(51): [124 164  87  87  87 124 101 164  90 177 103  75 108 162  81 129 159 165
 150  87 103 143 158 164 129  75 122  82 185 117 165 178  88 129 151 185
 145 171 177 171 110  81 107  95 102 152  89 137 108]
(170): [107 103 180 180 189 112 165 144 120 133 131 102 170 129 153 156  95 109
 142 189 117 154 117 131 160 139 172 145 108 111 100 116 150 165 111 100
  93 136 138 119 127 170 179 155 139  94 133 135 175]
(78): [171 161 102 102  91 166 113 103 176 108 155 155 102 160 139 108 166 145
 113  91 171 103 140 119 103 160  92 149 135 171 156 129 139  97 150 145
 177 108 103 129 155 118  91 129 145 171 160 129  97]
(27): [124 152  87  87  87 124 101 164  90 177 103  75 108  96  81 129 159 165
 150  87 103 143 158 164 129  75 122  82 185 117 165 178  88 167 151 185
 145 171 177 171 110  81 107  95 102 152  89 137 108]
(55): [166 159 106 106  97 162 116 110 169 116 152 150 108 156 137 113 163 146
 119  97 165 109 141 124 109 155  99 146 138 166 155 133 138 104 150 147
 172 115 111 133 152 119  98 129 143 168 156 131 103]
(160): [166 103 106 106  97 162 116 110 169 116 152 150 108 156 124 113 163 146
 119  97 165 109 141 124 109 155  99 146 138 166 155 133 138 104 150 147
 172 115 111 133 165 119  98 129 143 168 156 131 103]
(141): [171 161 102 102  91 166 113 102 176 108 155 155 102 160 139 108 166 145
 113  91 171 102 140 118 102 160  91 149 135 171 156 129 139  97 150 145
 177 108 102 129 155 118  91 129 145 171 160 129  97]
(77): [ 80  93 171 171 186  86 157 171  73 163 101 101 171 166 122 164  86 114
 156 185  80 171 121 149 170  94 185 108 128  80 100 135 122 178 107 114
  72 164 171 135 100 150 185 136 114  80  94 135 178]
find: [166 103 106 106  97 162 116 110 169 116 152 150 108 156 124 113 163 146
 119  97 165 109 141 124 109 155  99 146 138 166 155 133 138 104 150 147
 172 115 111 133 165 119  98 129 143 168 156 131 103]
(160)
find: [107 103 180 180 189 112 165 144 120 133 131 102 170 129 153 156  95 109
 142 189 117 154 117 131 160 139 172 145 108 111 100 116 150 165 111 100
  93 136 138 119 127 170 179 155 139  94 133 135 175]
(170)

(11): [125 145 138 127 143 142 141 144  95 109 112 111 100 133 114 125 147 124
 134 148  98 137 100 151]
(28): [128 115 143 131 108 125  99 126 156 148 132 122 136 156 117 111 106 118
 163 108 137 109 114 153]
(100): [134 122 151 114 138 136 123 135 115 110 100 134 143 102 138 132 139 161
 120 176 124 129 122 117]
find: [125 145 138 127 143 142 141 144  95 109 112 111 100 133 114 125 147 124
 134 148  98 137 100 151]
(11)
find: [128 115 143 131 108 125  99 126 156 148 132 122 136 156 117 111 106 118
 163 108 137 109 114 153]
(28)
find: [134 122 151 114 138 136 123 135 115 110 100 134 143 102 138 132 139 161
 120 176 124 129 122 117]
(100)

